One turn moves each row of this set onto another row. After a few examples, where does it send each row asked below?
K_467: .10; .10; .01; .14; .15; -.27; -.01; -.08; -.17; .06; .11; .07; .07; -.07; -.17; .10; .02; -.22; -.07; -.04; -.18; -.10; .19; -.08; .07; -.03; .17; .02; .13; .04; -.14; -.21; -.08
K_930: .03; .11; .17; .08; .11; -.20; -.05; .05; .04; .27; -.14; -.06; .11; -.05; -.02; .09; .09; -.08; .04; -.03; -.17; -.11; .13; .19; -.12; -.10; -.04; -.14; -.18; .03; .00; .08; -.17
K_199: .09; .04; .08; .14; .11; -.16; .16; .16; -.06; -.03; .01; -.10; .28; .06; .12; -.05; -.15; .07; .02; .13; -.22; -.16; .06; -.09; .08; .04; -.15; -.17; -.04; .19; .05; -.03; .03
K_753: .19; .07; -.08; -.04; .13; -.27; -.13; .02; -.07; .11; -.13; -.05; .13; -.03; -.12; .21; .04; .05; -.16; .11; -.13; -.09; -.03; .15; .04; .05; -.15; -.01; -.09; .22; -.02; .04; .03
K_96: .08; .03; .14; -.13; .24; -.20; .13; -.06; .15; .10; .08; -.06; .19; -.03; -.02; .08; -.03; -.12; -.08; .05; -.45; -.12; .11; -.16; .05; -.01; -.14; -.27; -.02; .13; -.06; .08; .08
K_68: .17; .07; .11; .01; .09; -.26; -.11; -.09; .01; .00; .07; .07; -.06; .03; -.19; -.04; -.07; .03; -.03; -.11; -.28; -.18; .06; -.01; .04; -.02; .08; -.07; .00; .01; -.01; -.33; -.17
K_535: .13; -.01; .00; .11; .09; -.20; -.04; -.12; -.19; .03; -.01; -.10; .32; -.01; .13; .02; .02; -.09; -.04; -.04; -.21; -.08; .08; .04; .05; -.16; .05; -.21; .30; .04; .00; -.05; -.15
K_484: .10; .07; -.07; .12; .15; -.26; -.05; -.10; .09; .02; .08; -.05; .04; -.12; -.15; .12; -.01; -.28; -.07; -.02; -.10; -.20; .10; -.17; .06; .00; -.11; -.16; .02; .12; -.24; -.01; -.09
K_963: .07; .04; .01; -.01; .25; -.31; -.04; -.17; .01; .02; .03; -.06; -.05; .18; .01; -.07; .08; .05; -.09; -.03; -.23; -.09; .01; .20; -.05; .07; -.22; -.04; .15; .10; -.06; -.22; -.06
K_47: .07; -.02; .01; .13; .11; -.14; -.05; -.10; .01; .03; -.07; -.20; .13; .01; .02; -.02; .13; -.01; -.07; -.04; -.09; -.12; .15; -.03; -.22; -.17; -.04; -.20; .03; -.02; -.19; .09; -.13
K_411: .15; .09; -.09; -.02; .27; -.24; .07; -.03; -.18; .14; .15; -.12; .12; .09; .02; .03; -.11; .02; -.01; -.09; -.16; -.12; .00; .15; .07; -.09; -.24; -.03; -.05; .16; .05; -.04; .06
K_100: .10; .00; .18; -.10; .20; -.19; .14; -.21; -.14; .11; -.06; -.04; .18; -.07; -.06; -.09; -.14; .14; .10; -.06; -.14; -.12; .18; -.11; -.11; -.07; .05; -.10; .02; .05; -.11; -.14; .13
K_379: .17; .12; .01; .07; .15; -.27; -.19; -.01; .17; .10; -.01; -.04; -.01; -.19; -.04; .15; -.06; -.15; .09; .03; -.14; -.28; .11; .03; .05; -.05; -.06; -.11; .05; .25; .03; .00; .01
K_23: .06; .00; .17; .04; .03; -.21; .13; .08; .08; .08; .01; .03; .24; -.09; .07; .03; .15; -.08; .03; .06; -.17; -.07; .21; -.11; .15; .06; .00; .12; .02; .13; -.13; .02; .09
K_960: -.05; -.17; .18; .03; .07; -.36; .13; -.12; -.02; .19; .05; -.01; .23; -.02; -.01; -.04; -.05; .00; -.07; .11; -.01; -.05; .24; -.17; .03; -.02; -.16; -.10; -.11; .17; -.11; -.12; -.11
K_765: .02; -.02; .11; .01; .25; -.28; .15; -.09; -.02; .07; .05; .04; .09; -.04; .10; -.15; .06; .15; -.09; .12; -.33; -.15; .09; -.04; -.21; .00; -.04; -.24; -.03; .18; .07; -.15; .00
K_468: .09; -.12; .28; .11; .22; -.24; .09; -.03; -.26; .19; -.11; -.03; .09; -.02; .00; -.13; -.07; -.11; -.08; .22; -.25; -.05; .13; -.01; -.07; .14; -.03; -.10; .02; .06; -.03; -.12; -.11
K_377: .06; .07; .21; -.09; .11; -.21; -.03; -.16; -.01; -.01; .04; -.05; .28; -.04; -.01; .02; .03; .01; -.21; -.07; -.24; -.08; -.10; .16; .18; -.07; .00; -.28; .07; .08; -.06; -.17; -.14
K_684: .21; .07; .09; .01; .22; -.08; -.11; .00; .03; .06; .08; -.15; .00; -.04; -.09; .00; -.24; -.05; .08; -.07; -.30; -.28; .10; .03; .01; -.17; -.08; -.06; -.02; .14; -.01; -.23; .04
K_583: -.11; -.06; .13; .10; .14; -.30; -.01; -.03; .05; .16; -.15; .07; .27; .08; -.03; .15; -.09; .01; -.06; .25; -.29; -.07; .02; -.05; .06; -.02; -.05; -.15; -.01; .29; -.11; -.01; .06
K_572: .01; -.09; .12; .03; .06; -.29; .08; -.13; .01; .17; -.17; .17; .12; .06; -.05; -.05; -.02; -.07; .12; -.03; -.31; -.10; -.04; -.12; .00; .09; -.05; -.05; -.01; -.06; -.19; -.08; -.11
K_499: .15; -.01; .15; .16; .23; -.37; -.09; -.03; -.15; .09; .02; -.13; .17; .06; -.09; .14; .06; -.04; -.08; -.03; -.11; .00; .24; .11; .00; .13; -.14; .01; .15; -.08; .01; -.17; .01
K_818: .00; .12; .19; -.09; .11; -.05; .07; .03; .00; .15; .00; -.14; .26; -.06; .00; .02; .01; -.11; -.06; -.07; -.23; -.10; .09; .21; .08; -.14; -.13; -.06; -.15; .19; -.12; -.23; -.15
K_42: .25; .09; .13; -.19; .06; -.18; .04; -.03; -.02; .04; -.20; -.06; .12; -.04; .06; -.06; -.10; .01; .07; .15; -.28; -.17; .17; -.04; .03; .11; -.05; -.18; .15; .21; .09; -.06; -.11
K_683: .10; -.08; -.16; .01; .13; -.33; -.04; -.08; -.03; .13; -.01; -.12; .23; .03; -.12; .22; .07; -.07; -.15; -.03; -.19; -.04; .18; -.06; -.09; -.02; -.31; -.05; -.05; .07; -.11; -.17; -.11

K_379 turns into K_684
K_765 turns into K_468
K_683 turns into K_753
And these:
K_47 turns into K_930
K_96 turns into K_42

